In the rows, 128 means zero.
Each named turn below is shown by a few rows before and after it. Which turns, in which order, take the first row of each later pair to the second? The first pair is answered.
turn Mipad:
[137 120 125 109 127 114 131  97  86 143 116 114 123  55 122 124  92 126
 172 113  95 120  81 135 137 127 121 125 152 187 175 146 139 104 120] -> [170 106 114 120 149 118 141  90  98 126  98 102 113  87 133 131 125 131
 181 112  68 122  75 103 129 134 128 105 151 158 174 142 147 124 112]
[143 156 143 131 156 149  79 152 164 126 105 146 154 144 136  88 134 111
 101 116 146 117 137 158 148 158 138 129 146  96 128  86 159 126 150] -> [127 162 149 133 141 147  77 157 155 136 111 148 169 120 135  85 116 108
 101 106 155 116 140 163 149 158 135 136 144 115 134  90 159 114 152]
[163 143 136 103 130 129  86 130 119 116 144 143 113 162 131 146 129 148
 102 165 160 128 142 162 115 123 122 123 136  96 136 113 114 124 151] -> [142 148 145 103 105 122  85 132 104 135 155 144 130 126 125 142 104 141
 105 155 167 125 146 168 117 123 118 135 133 129 145 121 113 105 153]
turn giv:
[136 147 126 151  82  89  85 183 147 178 136 121 159 146 143 117 101 103
  92 111 151 142 152 118 105 165 115  99 114 119 115 119 127 100 135] -> [154 125 100 158 103 125 138 155 148 173 126 114 125 148 154 137 141  99
 114 104  95 175 140  74  87 147 143  91 103 122  84 122 138 135 134]
[112 125 142 125 162 122 151 119 151 130 127 134  82 130 113 123 109 100
 114 133 140 167 129 139 151 133 151 161 131 152  89 121 119 149 128] -> [112 128 148 122 163 116 148 120 146 128 126 140  83 126 110 121 104 102
 115 136 149 155 126 149 157 133 147 166 136 152 101 121 116 142 124]
[122 127 155 137 138 179  98 127 101  93 118 151  90 119 146 117 108 144
 149 128 151 103  85 148  89 154 127  99 143 119 160 129 139 139 110] -> [120 132 163 146 124 168  77 143 112 105 121 145 110 127 145 111 103 142
 137 126 163 106  98 152  82 164 114  95 135 122 155 124 138 131 120]
turn fezi:
[118 123 121  91 134 142 147 111 102 121 151 143 133 112 113 138  99 121
 114 101 136 131 111 132 125 118 134 146 130 144 134 120 136 129 131] -> [122 121 120  90 138 141 152 106 105 117 146 143 129 111 114 143 104 121
 120 102 130 128 107 126 128 117 136 145 133 139 137 120 139 135 128]
[104  97 126 130 104 142 149 132  91 112 112 154 141  93 119 151 104 144
 115 115 109 121 117 134 101 132 130 158 141 163 111 138 138 138 134] -> [102 101 129 122 105 140 145 133  91 107 113 157 140  92 118 148 101 145
 113 121 119 118 115 142 106 132 126 162 146 161 114 140 134 135 136]
[114 124 141 124 147  99  82 154 127 131 140 133 151 138 128 111 104 118
 117 138 145  79 121 151 127 160 117 126 127  94 154 133 120 107 125] -> [138 107 129 132 169 103 102 141 128 112 126 123 141 147 135 125 124 120
 134 133 111  76 111 119 125 161 129 115 127  82 166 136 133 124 108]
[ 96 148 117 116 125 158 145 127 120 149 148 151  99 125 123 118 130 131
 127 136 156 171 124 151 125  89 141 138 130 151  81 115 110 135 142] -> [ 99 150 119 103 144 149 143 121 113 130 140 159  92 128 120 120 131 141
 127 147 166 146 110 165 143  89 140 143 145 134 105 119 109 132 131]
turn vubes:
[112 134 101 114  68 144 161 128 113 128 120 136 118  92  84  84 101 142
 138  97 111 112 160 108 141  85 173 101 120 160 125 126 126 117 122] -> [109 142  95 103  79 156 147 136 133 125 121 147  97 131  88  80 120 149
 118 117 135 141 167 132 142  75 173  96 122 136  88 113 115 132 139]
[168 116  65 133 128 155 146 129 142  93 118 127  79 119 131 160 173 124
 106  98 141  75 135 146 116 125 113 102 111 141 136  98 164 115 117] -> [163 114  68 136 117 155 152 128 136 103 123 122  88  98 130 162 164 118
 112  89 134  74 134 138 112 125 114 106 108 161 140 101 168 110 113]
[129 130 145 110 103 127 117 124 118 105 143 127 150  93 116 127  51 118
 128  96 139 118 125 175 136  99 124 139 117 176 115 119 114 132 124] -> [130 136 138 100 113 135 104 129 133 100 142 142 130 128 119 122  68 127
 114 110 160 139 130 194 138  92 125 136 116 152  88 110 104 144 138]
[101 178 152 144 129 142  83 134 128 126 133 200 136 140 155  78  89 121
  95 150 195 171 152 173 157 123 121 158 108 106  99 138 103 123 170] -> [138 167 158 144 164 116  72 132 127  84 108 190 139 165 158  85 103 134
 106 153 183 116 130 165 174 142 115 149 128  61 153 144 113 123 137]
Then:
Each pair is two turns apart.
[124 126 116 135 112 105 123 154 133 169 128 107 156  99 140 131 118 138
 125  95 132 146 139 114 128 122 114 165 132 168 114 117 123 130 150] -> [147 108 105 132 138 120 155 130 126 148 112 103 136 102 142 144 138 143
 145  96  98 137 121  90 130 114 132 162 138 154 126 125 136 149 134] => Mipad then giv
[128 138 131 129 138 150 112 138 130 125 137 142 107 160 117 118 139 140
 110 151 164 153 128 153 132 126 124 114 138 107  93 123 119 134 144] -> [107 138 142 147  95 141 122 136 109 152 150 128 144  93 110 117  99 120
 125 121 148 139 135 135 120 134 120 126 126 161 117 137 126 105 136] => Mipad then Mipad
[150 120 105 131 147 132 134 110 133 113 106 128 107 125 128 151 152 121
 143 144 101 120 110 110 119 140 143 131 149 113 143 131 121 148 110] -> [137 120 103 127 139 143 150 103 124 124 114 133 104 102 126 151 146 116
 148 145 101 129 110 110 118 131 151 141 146 134 133 133 120 147 116] => fezi then giv
[136 119 143 153  94 108 143 122 100 126 130 112 171  54 128 126  99 114
 146  95  94  77 121 105 124 149 126 138 130 174 185 149 156 111 100] -> [191 107 120 138 169 126 137 118 145  73  99 120 111 174 145 133 180 137
 133 135  91  97 109 107 132 143 136 106 144  79 151 127 150 162 100] => Mipad then Mipad
[131 140 172 162  86  55  93 165 108 136 138  88 205 114 102  95 131 140
 102 150 186 144 166 124 104 144 113 123 111  74  99 117 110  51 125] -> [167 115 146 173 113  84 126 149 127 125 121  75 172 152 117 109 185 139
 115 151 133 185 161  74  82 135 134 101  96  51  57 109 119  94 125] => giv then vubes
[105 159 121 132 132 135  54 120 134 162 126 111 152 180 112 155 172 133
 120 106 111 171 161 118 128 159  89 131  85 124  87 146 154 131 155] -> [114 165 127 121 148 124  39 123 135 143 121 121 149 196 110 153 169 145
 114 116 133 145 152 140 148 163  84 135 100 101 115 146 149 128 147] => vubes then Mipad
[133 149 153 159 169  92 184 108 125 112  68 167  85  82 133 151 112 102
 172  91 117 107 126 110 109 141 162 157 114 167 175 120 143 121 100] -> [108 159 145 158 145 121 171 126 154 154  90 175  72 109 140 144 124  92
 143 101 140 183 153 124  82 124 161 152  90 183  86 102 127 134 146] => fezi then vubes
[ 83 153 116 145 117 127 146 159 115 134 138 139 124 127 113 157 129 123
 121 140 119 153 146 122 137 118 102 126 132 159 143 131 114 114 128] -> [ 93 144 110 151 121 130 156 157 116 131 133 136 122 129 117 161 138 122
 127 136  99 157 143 103 128 118 108 121 128 158 139 132 121 121 125] => giv then Mipad
[164  75  82 171 138 102 167 130 151 114 128 105 110 152 158 114 174 130
 181 122  99 169 113 117  98 139 135 155 142 125  90  57 120 152 131] -> [142  99 101 132 158  76 151 123 119  85 128 135 104 123 141 106 131 145
 175 142 151  98  83 182 151 132 128 186 179 115 165  71 110 124 109] => giv then giv
[100 140 128  98 144 162 162 108 106 149 128 166  88  95 102 115 128 123
 147 133 118 164  99 147 133 114 129 138 151 160 125 143 107 156 131] -> [103 134 126 104 144 161 169 105 102 151 126 160  91  87 103 117 130 120
 156 127 103 158 100 135 130 117 130 136 149 166 129 147 112 155 126] => fezi then Mipad
[184 129 104 176  90 136 131 159 159 145 148  86 141 155 138 118 161 128
 111 108 111 132 138 142  69 167 108 105 130 147  89  98 119 129  97] -> [182 129  89 138 135 164 161 131 152 117 143 114  83 170 137 126 183 143
 114 135 118 134 111 165  94 137 132 116 148 122  78 100 113 159  97] => giv then Mipad
[124 174 147 145 122 107 101 159 133  76 106  60 166 153 117 140 116 123
 130  89  89  78 107  90 151 123  89 118 107 188 139 137 153  93  78] -> [115 168 139 149 108 124 118 154 132  91 113  61 166 136 119 142 115 113
 134  82  77 102 112  74 136 114  95 119  96 208 114 135 156  98  87] => Mipad then vubes
